Each row is where one point has got to under a steady rotation. How many steps took it there?
The counts run from 0 to 484.
[106 135 122 137 140 113 152  97 106 105 145 121 149 142 107 116 123 153
 147 132 141 132 130  85 169 151 140 111 125 189 103 145 158 102  94  99
 144 144  88  80 171 147 135 147 189  96 105 165 162 127 177 144 119 176
 154 125 155 136]
123
[113 189 149  82 150 142 123  51 139 125 120 165 158 170 141 131 141 128
 134 142 124 133 104  99 148  92  97 144 156 128 149 109 108 175 142 133
 123 134 130 129 152 150 110 119 155  90  81 156 163 143 124 162 166  93
 154 130 120 158]
58
[ 98 125 124 118 139 145 175  87 120  77 139 145 136 141  90 120 153 118
 106 116 180  98 118  96 101 112 116 151 179 186 130 131 125  82 103  92
 133 131 107 102 151 159 131 145 157 153 106 124 163 137 155 128 156 151
 114  98 152 177]
110
[ 98 142 133  96 138 151 132  78 123  82 147 161 100 119 143 107 138 177
 104 101 140 116 109  75 149 118  93 123 196 173 168  86  88  97 161 111
 150 153  95 123 156 158 112 157 137 135 127 127 153 130 126 124 129 141
 120 127 131 135]
329
[121 115  66 179 129 124 157 146 131  82 115 121  74 112 104 131 124 146
 136 159 123 168 126 155 111 131 122  94 132 186 110 123 111 122 146 108
 151 125 129 117 118  71 127 108 120 140 152 156 138 125 147 183  74 136
 126  99 165  96]
306
[ 96  87 105 136 131 121 160 118 116  87 149 115 125 132 126 142 142 123
 132 132 152 171 128  90 130 140 127 109 153 176 128 129 148 115 105  80
 154 105 106  87 148 150 150 117 179 101 107 170 197  99 164 129  96 154
 149 139 166 141]
476
[144 170 142 144 157 126 128 155 107  96 120 137 122 205  60 133 125 140
 154 157 145 129 132 190  97 124 121 120 124 133 107 123 155 156  97 127
  97  99 125 143 120 116  85 113 134 141 108 174 122 150 128 177 122 136
 157  94 162 119]
440
[141 124 143 108 122 100 145 127 143 139 176 131 128 163 137 127 124 127
 137 155 118 161 154  96 124 144 140 113 110 117 156 150 122 204 109  78
  98  86 154 107 161 118 104 107 162  88 146 180 114 145 163 190  97 120
 158 139 121 134]
212
[111 151 123 153 160 181 127  94 181 125 128 143 117 172 112 110 107 104
 147 153 117 102 108 174 113  83 111 135 164 142 120 131 106 167 161 134
 125 162 139 142 128 107 106 136 113 164 170 157 110 151 109 180 123  90
 120 101  92 163]
234
[108 127 132 130 138 128 166  86 110  88 156 132 149 137  99 120 142 138
 124 116 161 110 124  81 143 140 130 131 155 192 119 145 148  92  94  90
 142 136  87  83 165 159 132 150 185 122 112 146 157 132 173 131 136 173
 134 114 151 158]
117
[115 115  65 176 125 127 157 146 131  83 112 125  72 113 107 130 127 144
 135 160 125 168 126 152 112 127 119  95 137 187 111 118 108 122 147 111
 152 128 131 122 118  72 128 103 121 141 149 155 140 121 145 182  75 135
 125 101 168  97]
307
[151 127  91 165 158 110 154 150 121 106 112 108 125 185  83 139 128 151
 170 178 142 152 118 191 106 130 120 122 135 136  91 139 149 116 129 135
 110  93 135 141 104 101 116  96 108 151 114 164 156 152 124 178 119 100
 110  92 170 125]
87
[105 143 110 158 154 172 156 119 142  99 116 131 136 137  79 121 131 100
 144 142 146  98 109 184  80  86 125 126 174 166  97 135 126  77 123 116
 137 145 122 104 129 140 118 142 106 189 101 158 156 111 127 143 141 126
 127  79 124 172]
456
[ 73 136  97 104 130 159 137  99 134  78 113 167  73 116 131 106 135 148
 103 123 146 130 112  93 120 100  86 118 190 181 155  72  80 107 164 125
 154 157 123 140 139 130 124 134 124 150 125 124 162 121 121 137 116 129
 114 120 151 130]
322
[135 204 131 108 140  99 134  70 110 103 111 162 140 127  99 122 139 124
 101 159 130 117 111 150 111  95 147 124 118 153 156 163 104 107 119  75
 129 145 134 103 147 154 107 172 127 107 117 169 117 156 119 164 163 128
 180  99 108 141]
282
[147 128  89 161 155 114 154 152 123 106 109 111 123 184  82 140 126 148
 168 178 145 150 120 191 101 126 118 122 140 137  93 137 146 113 129 136
 108  97 140 142 104 100 117  95 105 153 113 163 157 151 125 177 119  98
 108  92 172 127]
88
[ 91 140 127  86 126 137 138  95 147 122 109 139 118 156 155 146 138 111
 155 155 121 147 119  79 149 101  84 116 177 142 142 101 130 168 121 153
 137 116 143 137 142 126 133  76 169  96  69 158 170 121 149 165 111 101
 138 153 166 157]
48
[101 176 123  71 136  80 128 100 104 103  85 151 101 172 112 133 132 114
 121 179 146 134 119 126 127  96 116 108 151 149 171 142 149 111  91 108
 131 133 148 147 130 165 134 137 151  94  90 171 143 158 105 152 119 115
 169 153 167 143]
270
[152  89 132 160 129 167 178 122 167 113 174  97 132 105 147 150 149 132
 157 122 106 116 125 125 120 131 105 109 204 149 127 147 111 112 138 110
 143  92 111  91 136 109 108  98 126 167 121 155 121 107 173 166  96 120
  97 106 115 167]
29
[138 114 153 141 127 169 172 126 155 109 169 117 112 145 121 132 138 140
 157 114 122  92 142  99 135 141  94 124 186 164 119 126 131 152 112 136
 122 107 108 117 147  92  96  93 164 159 124 134  91 135 194 182  94 150
  97 108 149 157]
387
[186 141 123 175 173 113 145 119 117 112 148 106 161 188  98 144 133 177
 169 160 124 152 113 186 138 149 129 130 125 123  97 155 147 135 138 114
 111  92 107 120 117 110 101 115 125 121 133 172 142 161 130 181 135 106
 125  94 134 119]
79
[130  97 137 146 144 150 136 162 126  87 198 142  98 166  93  92 123 189
 124 108 161 134 139 125  99 157 126 128 149 140 136  93 101 145 149  90
  98 101 105 123 150 130  85 144 116 170 180 144 135 137 139 143 106 149
 109  99 133 116]
162
[114 158 137 133 131 138 116 126 162 134 127 149 104 179 105 113 104 114
 154 177 114 129 134 146 115 105 124 114 112 129 129 124 120 222 128 133
 102 127 155 142 147  92  95 106 137 123 155 175  94 154 143 206 102 111
 156 116 128 133]
223
[127 121 120 162 175 181 152  84 175 112 153 121 125 169 127 124 120 114
 140 133 122 108 104 170 121  98 107 141 196 147 129 150 117 126 164 110
 144 149 120 132 115 122 125 145 122 168 178 148 128 147 104 153 116  87
  96 115  88 174]
241
[ 95 129  91 120 139 140 170 124 131  86 101 142 115 159  78 123 143 107
 122 153 179 115 118 145  69  92 104 145 176 167 119 115 118  89 120 122
 116 120 147 137 121 132 132 115 114 176  96 130 171 141 127 147 148 110
 100  90 170 165]
100
[101  83 104 143 134 127 167 116 119  85 153 113 130 129 123 144 146 121
 131 126 152 166 126  94 125 139 127 112 161 177 126 136 146 104 107  76
 154 105 105  81 145 151 151 120 175 112 109 165 196  98 160 127 100 151
 141 134 159 148]
474
[106 159 128 144 150 168 118 106 177 131 121 152 110 176 107 105 103 106
 152 165 114 107 116 168 112  85 114 126 142 138 120 125 109 192 152 141
 117 155 147 145 137  99 101 123 117 151 164 163 102 153 118 194 117  96
 135 102 104 153]
230
[153 151 118  97 118 134 169 135 151 132 148 149 122 117 125 112 141 146
 119 138 129 128 144 126  71 112 118 134 150 119 145 113  54 127 153 102
  85  95 170 116 142 103  78 109  81 170 105 135 116 134 146 182 146  96
 106  84 113 141]
370
[113 151  82 123 150 136 136 129 135 122 147 162 129 145 114  82 107 164
 115 134 145 181 136 134  92 122 143 134 101 132 119  89  62 142 179  80
  98 139 154 108 150 123 105 152  93 134 137 155 190 118 110 150 148 108
 142  98 104 106]
148
[138 187 151  92 119 114 106 163 115 122 120 155  95 143 111 112 121 170
 148 158 111 126 139 149 108 118 119  89 129 111 152  94  97 149 126 132
  96 105 148 138 147 125  61 116  93 136  88 181 100 129 131 184 110 128
 170 111 140 105]
4
[150 167 109  92 125  78 131 152 119 154 119 123 124 127 144 111 110 197
 174 175  98 153 138 134 147 139 131  82 120 112 134 122 104 101 141 131
 103 115 155 123 148 121  92 116  86 115  78 184 134 131 132 180 112 104
 143 126 137 106]
355
[132  99 133 145 145 152 136 159 128  86 197 143 100 165  94  94 123 190
 121 106 161 138 141 125  96 155 127 133 147 139 136  92  95 143 152  86
  96 100 109 120 151 129  85 144 112 168 181 143 139 135 138 143 108 145
 111  97 128 115]
161
[146 169 103  87 117 104 150 148 139 149 121 143 123 119 136 107 124 165
 145 167 112 147 143 138  94 115 126 108 128 108 139 113  65 114 153 120
  86 106 181 123 142 109  84 111  67 148  82 160 132 132 131 184 135  88
 126 101 121 123]
363
[131 117 115 137 149 152 139 143 130  95 188 156 114 155 103  88 123 181
 107 109 159 157 138 128  85 142 133 143 130 134 136  89  72 147 170  74
  94 110 127 115 149 127  90 149 102 157 172 143 161 130 123 143 131 128
 118  92 111 112]
156
[130 122 110 135 151 149 139 142 132  98 183 157 116 154 105  87 121 179
 107 111 158 162 139 129  84 139 134 142 126 133 135  87  68 146 172  72
  94 113 130 113 149 126  90 152 100 156 169 142 167 129 120 144 135 124
 121  91 107 112]
155
[145 178 149  87 122  99 110 166 104 118 134 151  91 151 119 118 122 181
 145 152 112 147 146 135 120 135 121  85 128 111 159  97 108 152 120 118
  97  96 145 138 143 125  69 115 109 116  91 184 109 129 130 174  98 134
 172 128 149  91]
0
[145 146 152 105 141 106 126  98 102 110 167 127 128 129 152 113 130 221
 145 119 112 127 120  84 194 161 117  97 166 148 157 123 122  90 141 110
 141 131  80 107 164 162  99 153 145 103 116 163 133 139 143 138 109 151
 138 139 130 116]
340
